[[-32.2  45.1  19.6 -14.7 -28.5 -43.2]
 [-16.5  35.4  -0.1 -38.9  -3.3 -35.4]
 [-45.5 -12.7  -4.8 -40.6   3.7  -0.4]] → -16.5

[[ 11.8  14.4  -2.1  21.0]
 [ -5.6  10.8 -58.6  13.7]
 [ 30.5  32.3  14.2  -3.0]] → -5.6

[[ -0.2   0.1  -1.7  -0.5  -0.8  -0.9  -5.4]
 [ -3.4   1.6   7.3   1.3  -8.5 -42.7 -24.2]
 [  2.6  -2.3  -5.7  -1.8   5.2 -44.7   4.0]] → -3.4

[[-39.0  -0.4 -32.5  51.5  37.4]
 [ -4.0 -19.7  33.0 -26.0  -0.8]
 [-29.1   6.8   7.9  49.0  -2.3]] → -4.0

[[  3.2  -7.4 -32.0  45.0  26.9  28.0]
 [ 22.9  -4.4 -10.5 -12.9  -3.0  15.5]
 [ 22.1   6.6  -6.6 -55.4  -6.9  27.7]] → 22.9

[[-49.5  42.9  -4.1  31.7 -20.5]
 [ -0.7   1.8  -1.8  -2.0   3.3]
 [ -1.5   4.4  -4.3  -4.2   6.9]] → -0.7

[[-13.7   5.7  43.4  13.4]
 [ -5.0 -33.0   7.5 -33.3]
 [ -5.1  -0.8  39.8  26.1]] → -5.0

[[ 26.0 -15.7 -34.1 -23.3  21.9 -14.6]
 [-57.0  17.8 -25.6  12.6  43.4  19.3]
 [  1.9 -43.3   9.9  10.4 -29.1  16.6]] → -57.0

[[-33.5 -30.2 -25.7 -46.5]
 [-27.5  -0.1 -17.7 -34.3]
 [ 42.8   2.0  15.1  42.8]] → -27.5
---
[[-391, 708, -339, -632, 573, 9, -272],
 [331, 52, 217, -626, 255, -465, 166]] gives 331

[31, 30, 43, -8, -30] gives 30

[[89, 1, 164, 11, 4],
 [48, 14, 175, 101, 245],
 [66, 18, 22, 121, 213]] gives 175

[[193, 137, 214, 175, 124, 56, 152],
 [186, 164, 207, 161, 105, 55, 162],
 [140, 229, 121, 57, 120, 138, 59]] gives 207

[797, -84, 334, -544, 173, 902] gives 334

[184, 228, 191, 94, 132, 59, 190] gives 190

[[308, 26, 953, 687, 472, 339],
 [383, 313, 714, 620, 535, 461]] gives 687
---
[[-19.7  -6.6 -18.7  -4.0  12.5 -26.3 -42.5 -23.0 -14.8  -9.3 -10.5 -15.2
    2.5   1.1 -28.9]
 [  0.9  -3.6 -11.2  -3.4  -7.1   1.3  -1.5   4.6   8.0   5.8  -1.3  -1.5
   -5.4  -6.3   8.1]
 [  0.3   4.8   6.5   4.1   9.8 -10.1   6.6  -9.4   2.9   6.2   2.1   2.6
    1.8   4.4  -9.4]
 [  5.2   4.5  -7.1   9.3  -1.4   6.4   0.1   5.2  -9.4  -2.3  -4.3  -9.7
    6.6  -0.7   0.2]
 [  8.1  17.7 -11.7  -5.4  10.5  -7.2  -0.7  -1.9   3.6 -12.5   6.6  -1.1
   -0.3  -0.2   3.8]
 [  0.4 -27.0  20.7 -55.8 -24.6  36.4  -2.5  19.9  27.6  -7.8   0.1   7.9
    5.5 -11.6 -21.6]
 [  0.3  -6.4  -8.9  13.9   4.7   2.4   7.9  -1.7   5.0  -7.5  -1.7  -1.3
    0.3  -0.9  -1.2]
 [ -3.4 -16.7  -5.6  -3.7   0.7  -3.5 -10.0  -1.2  -5.5  -3.9  10.9   0.1
  -15.2  -5.1   2.0]
 [ -8.9  -2.6   9.8  -1.8  -5.9  19.2  -1.9  -6.2   0.0  -7.0 -18.5 -15.4
   -8.3  23.8  13.6]
 [ 12.9   2.6  -8.2   4.2   0.8   4.5   9.1   4.4  -1.5  -3.6   7.7  -5.9
    2.3  -0.8  -1.7]
 [-19.6  -0.1   5.9   2.0  -4.9  -3.6   0.5  -4.4   1.1  -5.5  -1.6  -5.0
   -1.3  -2.7  -2.7]
 [ -9.6  -4.9  -5.5   4.5  -6.5  -3.0   8.4  -4.9   1.7  -7.2   6.6   5.4
   -9.3   9.5   3.6]] --> 0.3

[[  8.6  -0.8   1.0   2.8  -2.6   1.1 -10.0   5.0   5.8  12.6   2.2   9.3
   -5.3  -6.5  -5.6]
 [ -9.4   3.6  -7.1  -1.0   1.3   4.4  -1.5  -3.0   4.1 -18.2   2.0 -45.6
   -3.2  11.7  21.9]
 [ -7.5  -1.8   0.4   1.6   2.7  -3.5  23.7   4.0  -4.7   1.0  -5.8   4.1
    5.1  -3.5  11.9]
 [  1.9   0.8  -8.9  -2.2  -4.3  -4.2  -2.0  -6.0   3.5  -0.3   4.5   0.1
    1.7   7.2  10.9]
 [-25.1  -1.4  -3.0   4.5   6.8   0.4  14.0  -2.2   0.5   6.5   5.3   6.4
   -6.9  -2.3  14.2]] --> -7.5

[[  6.1  37.4  32.6  24.7  -5.3  25.2  13.1  38.2  36.8 -31.4 -32.1  -3.7]
 [ 40.1  38.0  -9.0 -21.0  37.5 -18.9  -6.7  17.7  18.4  -9.0   4.6  -3.4]
 [ 25.6  38.9  23.7  -2.4   0.9  24.2 -20.5  28.5  -9.2  27.7 -36.2 -10.4]
 [ 10.3 -16.3  -9.2  15.8  -2.6   5.4 -41.0  33.4   9.2  27.5  -5.3 -16.8]
 [  2.5  22.4  29.5 -33.6  17.3  40.2  17.1  27.8  18.0  21.2  34.3  37.4]
 [  9.9  17.1 -13.3 -36.0  27.9 -15.3   6.3  41.6 -28.5 -35.5  18.7
   11.3]] --> 25.6

[[-35.7  13.3   7.9 -11.4 -19.8 -28.3   7.7  -9.8   2.6 -14.9  18.2 -12.9
  -16.0  -6.4 -12.7   9.7]
 [ -9.4 -11.6  -4.6 -18.9 -21.8   6.5 -23.9 -10.3   0.0 -10.5  -8.3   5.2
   -4.1  26.6   3.1  20.2]
 [ 16.5 -17.4   7.8  30.2  10.1  37.5  -8.6  11.2  -4.1   1.0 -33.9  17.8
    8.4  -0.8  15.1 -18.5]
 [ -2.9  -4.0  -8.5  10.7  11.8   2.2 -17.1   1.3   4.5 -10.0  -3.2  -2.8
   -6.9  -1.6   1.1   0.0]
 [ 10.0  -9.8  -4.4  -8.5  -3.8   0.0  -8.0  -6.2  -0.8   0.2   9.8   3.6
   19.0   0.5  -4.2   1.4]
 [ -3.9  14.2  -5.5 -29.6  -4.1  18.6  13.5  -5.7  -0.2   8.7  -0.6  10.2
   -4.6  -5.3  -0.1   9.0]
 [ -4.9 -58.3  23.7   7.3  14.8  25.6  16.9 -17.8  12.0  10.6  -8.4  36.0
    1.3 -14.8  -1.3  -1.7]
 [-24.5  16.3   3.0  -5.7   4.0   6.0  13.5   2.3  -2.5  -2.1  -9.2  -6.9
  -22.2  -2.4  -0.5  -6.0]] --> 16.5

[[  3.1 -31.7  -1.4   6.7 -48.3  36.6 -37.2 -40.2]
 [-19.7 -30.1 -10.8  25.6 -42.5  31.1 -32.1 -35.0]
 [-31.6 -14.3 -29.9  26.0 -14.7  22.2 -17.4 -23.3]
 [-22.2 -32.6  -3.5  11.9 -34.0  17.6 -35.4 -25.0]
 [-24.6 -30.0  -9.7  20.3 -36.7  24.2 -29.9 -32.1]
 [  4.2 -37.1  23.4  -4.0 -43.2  37.5 -30.1 -28.3]
 [-42.6  -7.4 -47.2  49.5  -9.4  43.3 -19.1 -47.8]] --> -31.6

[[-11.4   5.3  24.7  38.7  42.1  34.3  21.3  11.3   9.4  15.5  25.0  28.6
   21.4   4.9]
 [ -2.2   4.5   9.4   6.3  -7.1 -25.5 -40.6 -46.1 -39.9 -25.5 -11.2  -3.9
   -5.7 -13.6]
 [ -2.3 -20.8 -30.6 -28.3 -19.6 -11.4 -10.7 -18.3 -31.2 -40.2 -39.4 -26.8
   -6.9  11.5]
 [-11.4 -10.0 -17.7 -30.2 -40.5 -40.6 -28.8 -10.4   8.1  19.2  19.5  12.4
    5.5   5.9]
 [ 47.2  40.3  25.0   8.9  -0.2  -0.4   6.6  12.5  10.2  -1.8 -20.6 -37.4
  -45.0 -40.7]
 [ 41.0  40.4  28.3   8.8  -9.3 -18.7 -18.3 -11.0  -4.8  -6.2 -16.7 -31.5
  -43.7 -45.2]] --> -2.3

[[ 43.6  31.8 -19.2 -35.5 -43.6 -11.7   8.3]
 [ 27.4  17.3 -10.7 -25.0 -27.2  -7.4  -0.6]
 [-23.8 -25.5  22.0  26.4  19.2  17.0 -16.0]
 [ -4.9   2.0   0.1  11.4   5.8   2.6  10.1]
 [-32.7 -18.9  11.0  27.4  38.1   6.3   0.5]
 [  8.2  -8.1  18.4  15.2 -13.6  24.4 -19.4]
 [ 11.7  24.8 -23.1 -15.2  -2.2 -21.5  28.4]
 [-26.1 -12.5  -2.2   3.9  31.7 -12.5   4.8]
 [-30.3 -11.5   0.3  17.4  34.0  -4.0  10.3]] --> -23.8

[[-17.2  14.7 -18.9  -3.9 -51.3 -38.4]
 [  7.1  35.2 -15.6  22.3 -23.9 -37.0]
 [-30.0 -15.3  -3.0 -27.1 -46.6 -19.0]
 [ 30.7  29.6  -7.3  24.9  32.2  25.9]
 [  0.0 -20.0 -15.9  -2.8  -9.4 -45.3]
 [ 23.9  48.2   3.6  35.0  20.0  22.5]
 [ -4.5  11.9 -14.3   4.7 -31.6 -42.1]
 [-16.9 -18.4 -13.7 -12.2 -29.6 -45.9]] --> -30.0
